Each named turn below is shown by a few rows before and after it. Which turns, in which order, take the first row of each later pair to the second? The first pair is answered.
Z:
[-10.0   8.4  -7.2  17.3   0.6  17.2  -3.4   3.8 -15.4 -11.5  12.3  16.7
  -9.6   8.1  -6.1  -0.7  29.6 -36.2   7.5  24.0  16.0] -> [-15.4   1.2   6.9   9.3  -7.4  13.1  -0.1   8.2 -23.9 -16.1  14.9  15.5
 -19.3  -1.2   9.5   7.4  17.5 -33.5   4.1  24.8   4.1]
[ 10.1  -9.4   6.8 -11.9  -9.5 -12.1  10.1  -9.2   3.0  24.5 -16.7  -1.0
  -7.5   3.4   6.6   4.0  -9.7  29.7  13.8  -1.6 -24.2] -> [ 16.1  -6.5  -7.8  -2.1   1.9 -11.7   6.2 -14.4  11.4  22.2 -16.7  -0.3
   7.2  15.4  -6.3  -7.6   1.5  25.2  17.5   1.0 -14.3]
[ 17.3  -3.9  -2.5  -6.9  -3.1 -12.9  -1.8  -9.9  -4.0  -8.9   3.0  -1.6
  12.9   9.9  14.0  15.3   2.3  27.4  10.9   8.3   4.4] -> [ 18.7  -8.1 -18.9  -0.1   7.6  -8.7   1.8  -3.8   4.0  -4.5   0.2  -2.1
  17.9  12.3   4.9   8.9   7.8  16.5   9.1   5.2  10.8]
P:
[  6.7   1.2   1.4   9.0   1.1   6.8 -11.5  -5.1  -8.1  19.6 -17.1  -2.3
   4.4  -7.5  -5.9  -9.8   8.2  -3.1  11.6   3.8 -13.9] -> [  7.8  -1.0  -0.7   9.4   1.5   2.1 -16.8  -8.9  -8.4  20.0 -16.3  -5.5
  -1.0  -6.8  -4.2 -13.1   9.2  -2.7  14.7   4.6 -18.7]
[-10.2 -15.8  48.2   1.6   6.5   8.0 -19.7  11.6   3.6   9.0  -3.2  16.7
   8.5 -38.6   7.8 -10.7   7.0  -0.6  -9.7   6.8 -16.5] -> [ -5.1  -7.3  52.8  -0.8 -10.1   4.5 -22.8   0.5 -13.1  15.9  14.0  14.0
   2.1 -30.9  16.0  -4.6  -5.5  13.5  -1.0  14.3 -10.5]
[ -3.9  -7.2  -4.0  -7.5 -18.7  -4.6   7.8   8.1  -1.9  -3.2   7.1  -7.3
  -8.1  -4.9   0.9  -3.0   1.6   7.3   1.4  -0.5 -10.5] -> [ -0.6  -2.2  -5.0  -2.0 -19.3  -4.3   1.2   2.7  -2.6  -2.7  15.4  -8.2
  -5.3  -2.6  -0.8  -0.4   6.0   6.7   3.8   0.0  -0.2]
[ 13.7   5.7 -18.1  -4.5  -3.2   1.1  17.6   4.0  -3.8  -8.0  -8.8  -9.8
   5.9   8.1 -23.8   2.7 -14.2  -2.4   6.0  -9.9  10.1] -> [  3.7   3.6 -18.0  -8.9   4.7  -3.8  18.8  12.0   2.5  -7.3 -14.0  -6.4
   8.2   5.2 -23.8  -8.5 -13.5  -8.6   1.1 -13.4   5.2]
K:
[  4.2   3.0 -27.2   0.0   1.0   0.0  11.7  13.8   6.2   0.7  -6.4  -1.6
   4.0  36.8  -4.7  -1.6   1.8 -21.1  -4.2  -7.8   8.3] -> [ -3.9  -1.6 -27.4  -9.0  -3.8  -9.1  10.9  20.0  10.3  -0.8 -10.2  -1.6
  -0.4  28.9  -0.5   2.5  -0.3 -10.4 -13.8 -11.4  -1.1]
[ -6.4  -2.1  -4.4 -19.2 -24.0  -6.8   4.2   2.5  -2.3   3.8   3.7  -9.3
 -16.4   1.6   8.2   8.2 -18.2  16.7  -4.9  -1.9 -19.7] -> [  2.8  -7.9   0.4   4.7  15.7   6.6   1.1   7.2   3.6  11.5 -10.0  13.2
  15.2 -14.1  -8.1 -23.9  25.2 -14.4  -3.5   9.8  -7.4]
[ -2.6   5.2  14.5  -3.1  -9.6  -4.6   8.7  -2.8  -3.6 -12.5  -1.0   2.0
 -12.3   1.2   6.6   5.8  -9.1 -10.8  -0.3  -2.4   3.0] -> [ -5.8  -1.7  16.9   0.9   7.4   0.7   5.0  -1.0   4.3  -8.6  -2.4   7.6
  -0.5  -9.1   4.8  -2.7   6.4 -20.2  -5.0  -6.1   2.4]
[ -3.7  13.9  40.4  -2.0 -29.4   0.0 -21.7 -11.3  -6.6  15.1  15.0  -6.7
 -17.4 -10.5  24.3  24.0 -30.2  33.7   7.3  10.7   2.7] -> [ -5.4  -3.6  51.1  16.5  20.5  -1.6 -30.6   8.9  14.1  12.1  -2.3  15.3
   4.9 -41.4   7.8 -18.9   5.1   7.9  -8.9   6.7   5.9]
M:
[ -8.4   3.3  25.0 -17.0  23.0 -14.1  -9.9   7.0  14.8  23.9 -11.2  21.4
  17.6  -5.5   7.8  -7.9 -21.0  10.4 -13.5   2.5 -11.2] -> [ -9.9   8.3 -19.2 -27.5   5.9  -9.7  15.0   3.0   7.5   6.6 -11.1   1.8
   4.5  34.3  -3.9   7.4 -24.6   8.1  -5.8  -9.4  -0.5]
[-44.1   8.4 -11.8   6.7  -6.3  -5.3  20.9  21.0  -3.0  -7.0   0.2  -1.2
 -22.0  -7.6   5.4  18.0  -6.4 -17.6   2.1 -15.3  -2.8] -> [-29.7  10.7  33.4   8.9   5.7 -15.6  -6.6  14.2   1.9  19.0   2.7   7.9
   4.6 -28.1  22.8   1.9  -6.3  20.0  20.1  -4.5  -4.6]
[  6.2 -13.1  35.2  -4.8   0.3 -12.3 -19.7  10.8  11.5  17.8  -2.8   1.7
   2.9 -28.0  21.6  -4.4 -14.4  26.6   0.5  -0.2 -17.6] -> [ -2.5  -0.3 -21.3 -17.8 -23.8  -8.3  19.4   5.9   7.1  -6.2  -0.4 -22.8
 -20.0  23.3  -2.2  19.9 -26.2  14.7  -2.4 -16.9  -9.6]
[ -5.2  -7.0  -4.3  -4.2 -17.5  -4.8  14.3   9.6  -6.0 -13.3  -2.8   0.2
 -22.1   8.5   4.0  19.4 -15.7   1.7  -0.5   5.5 -10.3] -> [ -5.2  -7.2  22.7  -3.5  -6.0  -3.4  -5.8  13.3  -0.1  -5.1  -0.4   7.9
 -11.0 -15.7  12.8   1.4  -8.4   7.9  -4.1   5.4 -16.6]
X:
[-18.6 -19.1   4.1  33.0  32.3  41.1  -2.6  13.1   4.3   1.5 -14.6  22.2
   4.8 -58.3  -2.4 -15.7  51.1 -22.9 -11.4   4.3   9.2] -> [-23.5 -24.9 -36.6  21.4  37.2  30.1  20.4  24.0  26.4  -7.0 -22.5   5.8
  -0.3 -29.4 -11.2 -14.2  45.1 -22.8 -26.4 -17.7   8.5]
[-20.7 -20.8  18.0 -11.1   4.2 -12.1   2.3  16.5  12.1   4.0   0.3   4.2
  -7.4 -18.1   8.6   1.1  -7.9   9.6 -13.2  -6.0 -27.1] -> [  0.9 -11.7 -15.9 -11.7  10.7 -23.2   7.3   2.1  23.5   7.0  -7.5 -10.8
   8.7  18.1   1.8  -5.7   0.1  25.8  -7.1 -17.4 -14.9]
[  3.5   1.9  11.7   0.9  -9.6 -13.4  -6.2 -20.0 -10.9  -8.7 -14.3  16.1
  12.9  -5.6  25.3  11.6 -15.1 -13.6   8.5   8.2   0.5] -> [ -4.5 -12.8  -1.8  -7.0 -14.4 -17.4   0.9  -9.2   4.5 -13.2 -16.0  11.5
   1.0   2.2  19.0   6.7 -17.3 -14.7  -6.6  -0.9 -10.4]
[ 24.9  25.7   3.3   6.1  13.9   7.6  -4.9 -27.5   4.4   6.8  -0.5   2.0
   7.1  13.3  11.3   8.5  31.5  11.8   9.6   8.5  26.6] -> [ -9.6   2.8  32.4   1.7   4.8  18.1  -3.6  -8.9  -6.8  -8.1   8.5  11.0
 -24.6 -22.0  22.0  14.4  23.8 -14.0  -8.3  10.7   6.5]

Each pair is 2 to 3 turns apart.
[-21.4 -39.0  30.4   1.6  20.2   2.7   9.1  31.4   9.5  -8.6   0.5  34.3
  13.5 -37.1   3.0 -33.8  21.7  -8.7 -21.5  11.6 -22.6] -> [ -3.8 -29.3  42.6   9.5  19.7   8.7  -7.0  17.6   6.8   6.3   8.8  29.6
  29.3 -37.8  10.5 -34.8  28.3   0.7 -12.3  18.4  -9.5] : X, X, X
[ -3.0 -28.2 -28.4  -7.5  34.0 -23.6  18.5  30.4  36.6   7.7 -19.5  -6.7
   9.3  -6.3  -0.2 -27.5  16.5  25.8  -9.1 -40.5 -18.2] -> [ 39.4  25.9  -6.3  29.8  16.8  24.0 -10.6 -24.5 -29.2  20.6  -3.8  12.3
  12.0 -11.8  -1.7  -1.5  25.2  -6.0  40.1  22.0  37.4] : X, M, X
[-10.5  -1.9  -4.3 -23.1  -8.6 -18.3  13.0   7.4  24.1   9.6   3.8  -5.4
 -13.7   2.2  19.8   9.8 -18.7  32.2  -2.3  -9.7  -9.4] -> [  8.7  11.0  23.3  15.7  10.9  14.9 -10.8  -8.1  -7.8  11.0   4.5  24.5
   5.0 -25.5   6.0  -8.1  19.5 -17.8  17.8  21.2  23.4] : K, M, X
[ 17.0   6.1 -10.2  16.1  34.3   9.3 -10.0  -4.9  17.2  21.3  -2.9  25.0
  26.8   3.3 -19.2 -11.6   5.2 -11.8  -0.9  13.6  11.7] -> [  5.3  15.8   0.5  -2.0 -14.0   0.5 -14.6 -15.8  -2.7  23.6  19.9   7.4
 -10.4   4.6   9.9  28.3 -39.7  20.1   5.0  17.3 -11.1] : K, X
[ -1.7  20.6  36.0  22.8  -1.4  13.1 -18.5   1.2 -29.7 -10.5   2.8  17.2
  -2.4 -23.5  -0.5  -3.2  19.7 -30.3   9.8  30.6  15.6] -> [ -7.8  -4.4 -13.7   9.4  32.3  -1.9  13.1  24.5  16.0 -13.4 -18.7   6.2
  11.5   1.3 -22.1 -22.6  35.4 -31.5 -10.8  -8.6   4.5] : K, X, K
[ 33.9  33.3 -54.7  23.3   2.9   2.0   1.7 -32.7  10.6  10.8 -16.2 -31.1
  25.7  68.8 -22.7   2.7   7.1  -4.1  10.8  -6.1  42.2] -> [ 39.2  37.7  22.3  22.0 -17.2  11.8 -39.8 -50.3 -17.8  35.9   4.6 -13.0
  22.5  24.0  18.9   1.4 -13.1  27.1  25.6  28.8  34.4] : P, K, X
[ 18.4   3.1 -58.8  -7.8   5.7  -2.5  27.9 -19.0  23.0  -4.3 -40.8 -40.6
  -7.8  21.0 -28.3  -6.7  19.8  15.6   5.3 -20.4   4.3] -> [ 22.4  -1.3  45.0   4.2  -0.1   8.0 -26.3 -26.5  -3.6  19.8 -21.4  -9.0
   3.0 -56.2  16.7 -22.1  12.2  34.0  17.6  17.8 -11.6] : M, M, X
[ 14.3  -1.6 -34.3   2.8  16.8  10.4 -12.7  -9.4 -14.3  -1.0   0.9 -12.0
   5.0  25.7   3.5 -22.1   5.2   1.6  15.2   5.6  33.4] -> [  3.9  -9.3 -49.6  -2.3  14.2   4.9  -2.0   0.5  -7.9  -4.2   4.7 -23.1
  -1.6  27.0   0.1 -15.8   3.1   1.8   5.8   2.1  29.2] : X, X, X
